One hidden turn or mirror swaps the rows below in pairs. Which row is each named row swapped with?
The rows were stretched afterwards, more along some directions than others.
Sof: [ 19   6  11  -6   0  19  -4   7   6  -5  10   7 -15 -16 -11   2   8   6
  -2]
dono: [-14  15   9  11   9  19 -11 -13  -9  -4 -13  25   1   5 -17   8   4   2
  -5]
Mig: [-27  12  -2 -13  -2  22   7  -5   3 -15 -16   5  -7  14  -5  -5   8  -2
 -14]
baz: [-12  -4  18  25  16  21   5 -10 -10 -24 -11   9  -2   1   0  14  -5 -10
  14]
Tizur: [ 12 -10  15   1  -2  20  -5   4  -8   2 -19  10  -7  -3 -12   3   1   1
  -5]
Dadif: [ -5  -7  10  -2  10   6 -12   5  -9   0  -4 -13   5   1  -3   5  11   1
  -4]
fud: [-15  11  15  13  -6  15 -19 -20  -4 -13  -8   9   4  -2   3   8  17  -9
  -4]
zizaf: [  9   7  11   1   6  10  13   7  -5 -15   7   9  -6   7 -15  22   8   0
   4]
Pom: [ 31  -6  16   9   3  14   5  13 -13   1  12   2 -13 -13  -1  13  -3  -4
   3]
besa: [ 12  11   8  -6 -15   4  -7   9   6  -3   2   9   5  -8   1   9  -7   0
  14]
Tovil: [ 31 -16  11  12   6  -7   1  12 -20   6  19   2  -9 -23   6   8 -11  10
  11]
giv: [  1   3  13  25  10  13   4  -3  -4 -13   2   5  -2   3  -1   8 -12  -9
  22]
pafa: [ -3   5   7  -3 -12  -2  -3   2  -5   3  18  -8  -6   0  -4   5   6   1
   2]
tete: [-13  -4   3 -11   6   7  -2  -5   4  -4   0 -13  -9   3   0  -3   4  -5
  -6]
Kinu: [-35  13  -3   1  -1  20   0 -11   7 -25 -22  10   7  26   0   2  11  -7
  -9]
fek: [  1   5  10  15   2  11  -3  10  -2  -1   3  -1 -15 -17  -7  -4   6   1
  10]
Ritep: [-25  11  -1  -6   4  18  -6   6  -2 -12 -11  12   7   1   2  -1   8  10
 -16]
raz: [  0   4  18  -9   4  24  -9   8  -8 -14 -13  19   5   1   1  19   7 -12
  -3]
Bokun: [  6  14  15  20 -15   8  -7  -6   5 -17   5  14  -2  -8  -7  -3  -2  -8
  10]
nibe: [  3  -8  -7  -4  19  20  16  -6  -7 -12   1   0  -7  -7  -2  12  -3  11
 -11]
Liko: [ 14  -4   7   8  -8  -7  -7  10 -11   6  21   2  -9 -10  -5  -1   8   1
  14]
mabot: [  6  -9   0   8  13   3  -5   6 -11 -11  12  -4  -1  -4  15   6   0  -5
  -4]
gup: [ -6  -7  21   4   5  12 -10  12 -10  -7 -12   3   7   4 -10   3  10  -3
  -9]
nibuk: [-14  -3   4   2  16  12 -16   6  -2 -16  -4   9  -2   3   2   4  17 -14
  -2]
Meru: [ 19  -6  15   1   1   7   3  13 -10 -15  11   1   2  -7   3   1   4   5
  -5]
teg: [-6 -5 16 16  7  2 -6 15 -5 -8 -8  9  7 -1 -3 -4 -3 -2  8]
mutal: [ 19 -10  19  20  -1   4   0  -1 -17   2  -4  15  -4  -2 -19  11   3  -3
   6]
Gopi: [-20   8   4  -7   6  11  -2   7   7 -20  -8  13  -1  -2   0   0   3  13
   1]
Fubor: [  7  10  13  18   5   1  -9  -4 -13  -7  15  18 -11 -13   3  -5   6  -4
  -4]
kinuk: [  0  -9   3   9   5  -5  -9 -11 -13   5   5  -1 -16   0 -17   3  14   2
   0]
bib: [  3  -9  11  31  20   8  -6 -13 -21 -10  -2  15   2  -1   3   8  -4  -6
   6]
Fugiv: [  6  12  11  -5  -1  25   8   5   6 -21 -10  21  -1   4   4  16 -11  -2
  -5]
nuzap: [ -3 -11  11   5 -10   3  13   5  -1 -17  -1  -2  -2   8  -2   6  -4  -4
  12]
Loko: [-22   3 -11   8  17  18  -3  -3  -3 -13  -9  10   7   6   8  -9   5  -6
 -10]
Dokuv: [  0   2  25   7  13   7  -4   4  -3 -14  -5  14   4 -10 -13  12   4  10
  10]
sol: [  5   4  18  16  -4   7 -11  -3 -14   3  12   3  -4  -4 -10   1   2 -12
  20]
Donep: [  8  14   1  10   8  26  -6   3   1 -20  11  20   5 -12  11   5  -3  -6
  11]
Guvop: [-14   2  -4 -13   3  13   8  -2  10 -26 -12   7  -8  14   2   6   4   7
 -22]
mogat: [  4  -2  13  31  -5  11   2  -6 -18 -13   8  20  -2  -3  -6   9  12 -13
  18]
Nutag: [ -3   0   7  17  15  16 -13  -8 -13   0  -4  17  -8 -19   1 -18   1   1
  -7]
tunu: [-19   3   6   7  -1  16  13  -3  -1 -34  -7   7  14  23   2  15  -2  -8
   4]
rusag: [ -5   7   1  24  14  11   2 -11 -11 -17   3   4   5  -6  -5  10  17  12
  -3]
nedan: [-18  14  12   8   5  22   5   0   5 -41  -5  16   8   9  15  -1  -3  -6
  -2]
kar: [-29  -2  -5  10  22  16  -7 -15  -9 -21 -14  10  -1   4   3   4   7   1
  -2]
pem: [ -2  -3  -8 -19   9   4   9   6   8 -25   1   4   0  14  -5  19  10   5
  -3]
Mafos: [  5 -15   2   7  15   7   4  -8 -13   1  11  -9 -13  -5  -9  10   6   2
  -4]
vurev: [ -4   5  10  -5  10   6 -13   8 -10   4   4  -7   4  -5   3  -3  -1  -6
   2]
Vol: [  7  -3  11  23  12  18  -3   4 -10 -21   8  -2   2 -26   5   0  -4   1
  12]
nar: [  0   0   1  -3  12  14  14  -6 -10 -28   9   6  -9 -11  11   9  -1  12
  -8]
duves: [ -1  -1   2  19  11   8  10 -17  -9 -11  17  -1 -16 -11   3  -6  -7   0
  11]
Rafub: [  1  -9   9  12   8  20  -2 -13 -25   2   4  -3 -14  -7 -12  14   9  -2
   2]
tero: [ -5 -13   9  16  12  16  10 -19 -12 -16 -12   8 -17   6 -11   8   5   4
  -8]
foge: [ -6   6   8  23   8  16 -14 -13  -9   2   4  15  -9  -6   2  -5   3 -22
  -2]
Rumit: [-24   4  -3  13  14  23  -6 -16  -5 -15 -15  22   3   8   3   3   4 -10
 -12]
Muri: [-17   7   9   0  10  28  -3   0  -5 -15 -19  16   2   0 -13  -1   5   9
  -3]
kibe: [ -6   4   9  14  -3   8  10  -4   0 -15  -3  18 -20  -2  -1   0  -5   4
   0]

Swapped with tero: bib
Swapped with mutal: baz
Swapped with nibuk: pem
Swapped with nar: Fubor
Swapped with Fugiv: Pom
Swapped with Meru: nedan
Swapped with Mafos: Rumit

